(in the rows, 128 means zero)
A single turn carries every row of the set below to another of its rows. Some are shown first; where does it send the rows asked next?
Sefib: [142 134 104 105 134 139 113 134 137 118 130 109]
bovan: [114 145 134 142 159 128 135 126  81 122 107 127]
vedo: [102 132 153 147 160 103 135 177 137 163 120 119]
kat: [100 130 125 120 169 107 118 163 136 145  90 114]
Kege: [125 127 129 114 102 134 162 171 134 136 162 132]
Fas: [107 140 155 145 146 113 156 179 135 170 120 129]
mit: [100 128 141 136 170  99 119 169 137 153 109 114]
tizis: [151 156 125 114 108 139 125 139 129 134 116 116]
bozil: [140 137 148 139 125 102 103 149 138 136 146 110]
Maru: [117 154 132 122 138 141 163 164 129 163  92 130]
Relap: [127 132 116  98 108 116 177 142 138 129 133 147]
lesi: [112 120 128 152 139 138 150 118 134 155 165 135]
vazif: [123 133 113  93 108 129 115 168 124 118 119 116]
gik: [113 148 118 111 145 140 147 162 128 152  81 124]
zome: [ 96 107 124 144 149 110 148 117 138 146 159 142]
mukiv: [ 95 102 100 126 151 141 116 131 129 130 150 122]
Favul: [ 87 124 137 136 153 111 140 158  78 117 122 133]
Sogep: [104 137 116 109 158 126 129 162 130 145  79 117]
bafot: [103 119  96 114 139 139 155 104 132 136 126 144]
liku: [107 141 144 148 144 141 145 155  74 130 128 128]
Totok: [131 134 136 121 133  73 113 128 144 127 121 124]
kivik: [120 129 147 127 104 110 128 182 129 137 156 122]
lefis: [ 82  94 111 130 150 114 133 134 133 133 157 136]
devez: [109 108 123 110 138  77 133 146 148 117 145 130]
rez: [ 96 116 101 116 125 149 168 129 125 141 142 147]
Naf: [ 94 135 134 131 141 128 160 157  73 123 116 140]
Fopu: [105 118 115 136 126 158 157 137 126 150 162 138]
Zozug: [146 143 109 103 126 123 150 113 143 126 118 131]
dozup: [104 133 134 140 157 134 124 152  76 118 119 120]
naviv: [109 121 118  92 119  86 123 155 133 114 112 129]
gep: [102 141 132 131 152 116 158 131  80 121 102 142]
Faz: [117 135 142 112  96  93 163 164 132 138 136 145]
dasa: [114 145 150 156 155 121 146 133  83 133 123 131]
tubu: [113 109 107  98 134 117 113 163 136 110 143 113]
Vok: [109 117  96 124 151 146 125 106 132 134 133 126]
dele: [ 96 134 146 145 156  98 151 137  84 125 118 140]
nisaf: [142 134 144 141 122 125 138 151 142 144 170 119]
kogan: [113 151 147 135 137 129 167 171 131 171 108 133]
Vurad: [135 127 141 137 139  85 136 128 152 134 156 127]
Mel: [145 155 137 115 103 105 156 127 136 141 116 139]

Relap moves to Kege
gep moves to Naf
kogan moves to Fas
Now find these:
lefis moves to mukiv
tizis moves to Mel

A single turn carries every row of the set below to another of its rows. Some are shown first; where does it send the rows asked next?
bada: [134 115 152 148 153 121 130 150 122  95 106 121 128 163 120]
mitam: [109 156  85 142 123 146 120 134  88 148 116 131 147 154 118]
Fep: [112 115 136 155 147 151  87 143  97 127  99 138 171 166 139]
katol: [ 98 113 145 163 143 143 104 143  86 123  96 152 161 157 134]
mifim: [138 124 137 121 135 112 139  89 118 142 153 129 176 158 144]
dal: [111 154  91 151 130 146 120 129  82 148 110 134 153 146 113]
zevip: [131 113 149 142 148 128 127 158 117  97 109 123 129 170 131]
mus: [117 141  96 121 132 122 133 128 136 109 104 114 137 145  98]
Kimu: [114 115 157 150 135 120 132 154 119 104 101 128 123 173 130]
bavid: [147 153 160 120 108 132 138 107 103 129  88 121 189 171 145]
Ful: [140 116 135 137 130 117 136  97 120 145 154 131 186 156 148]
lebis: [138 162 158 111 111 135 142 106  94 132  88 124 185 160 144]
buf: [126 116 156 157 136 114 139 149 116 113  99 111 121 172 130]
mufin: [155 162 143 137 109 141 126 118 102 107 101 140 140 123 177]
tapuf: [107 155 137 160 105 128 116 108 155 128 130 148 161 127 161]
batep: [141 137 145 119 130 122 141  90 130 130 152 107 177 142 133]
Kesum: [145 166 160 149 111 155 118 115  96 116 110 131 159 123 170]
Bif: [116 150  87 157 127 145 123 135  86 154 116 123 146 143 126]
Nikez: [119 120 158 155 140 115 133 147 123 101 100 124 123 167 119]
Doko: [100 138  88 147 129 144 128 128  85 146 112 138 159 134 115]
dut: [104 155 150 152 118 126 119 109 157 126 136 146 155 126 161]
kidu: [164 162 136 139 102 141 134 122 110 106  98 132 145 126 171]
zabo: [118 138 159 145 105 147 134 113  99 112 107 140 166 102 171]
nuki: [127 138 148 151 114 111 134  92 118 157 143 133 173 173 147]
Bezu: [ 97 136  82 136 125 143 131 134  91 143 116 135 155 140 119]
fired: [136 154 126 148 125 140 106 115 153 119 142 140 168 124 162]
zuris: [119 154 159 133 109 110 144  84 131 141 138 113 165 155 133]
sud: [113 137  98 117 124 124 124 129 144 109  92 109 144 147 109]
kuzib: [111 134 166 152 110 118 115  96 142 112 133 140 148 131 161]
logel: [110 154 107 125 120 120 131 136 140 114 102 114 127 166 104]
vab: [115 156 104 130 125 118 131 123 135 115  99 115 131 157  97]
nak: [133 133 133 106 107 136 139  86  89 124 106 124 187 128 144]
nosem: [115 154 104 125 120 123 118 129 141 115  89 108 137 159 108]
zem: [132 156 143 144 135 136 110 115 153 120 146 140 161 127 161]
tamu: [134 141 139 141  92 131 150 117 114 106  91 139 146 112 170]
ropa: [125 142 148 136 119 106 137  85 117 153 143 133 166 171 142]
Nube: [101 135  87 154 124 141 132 133  90 153 115 126 149 132 127]
finab: [112 126 134 153 145 155  98 152  82 128 106 145 162 168 138]
Vuli: [130 136 152 103 117 135 152 105  97 123  91 126 195 140 145]
gutil: [135 106 148 148 146 121 138 153 116 107 106 109 129 163 131]
rer: [130 142 144 137 103 135 140 114 106 106  96 148 143 110 176]
rukap: [ 91 113 137 154 136 148 108 149  85 130  99 151 163 161 139]
lef: [116 137 100 116 131 124 135 137 140 106 110 113 135 152 106]
sot: [146 142 158 145 129 132 102 102 137 105 146 130 152 135 163]
Folun: [115 121 143 161 151 151  96 146  84 122 101 147 162 163 133]
nim: [ 93 112 141 159 137 143  94 140  99 131  93 144 168 164 137]
tez: [135 165 144 119  96 134 129  84  88 134  99 123 173 151 143]
Vapi: [133 124 153 110 113 130 151 106 106 120  89 125 198 148 147]

lef moves to Kimu
tamu moves to bavid
Now find these:
kuzib moves to Kesum
buf moves to Fep
mufin moves to Vuli
Nikez moves to Folun

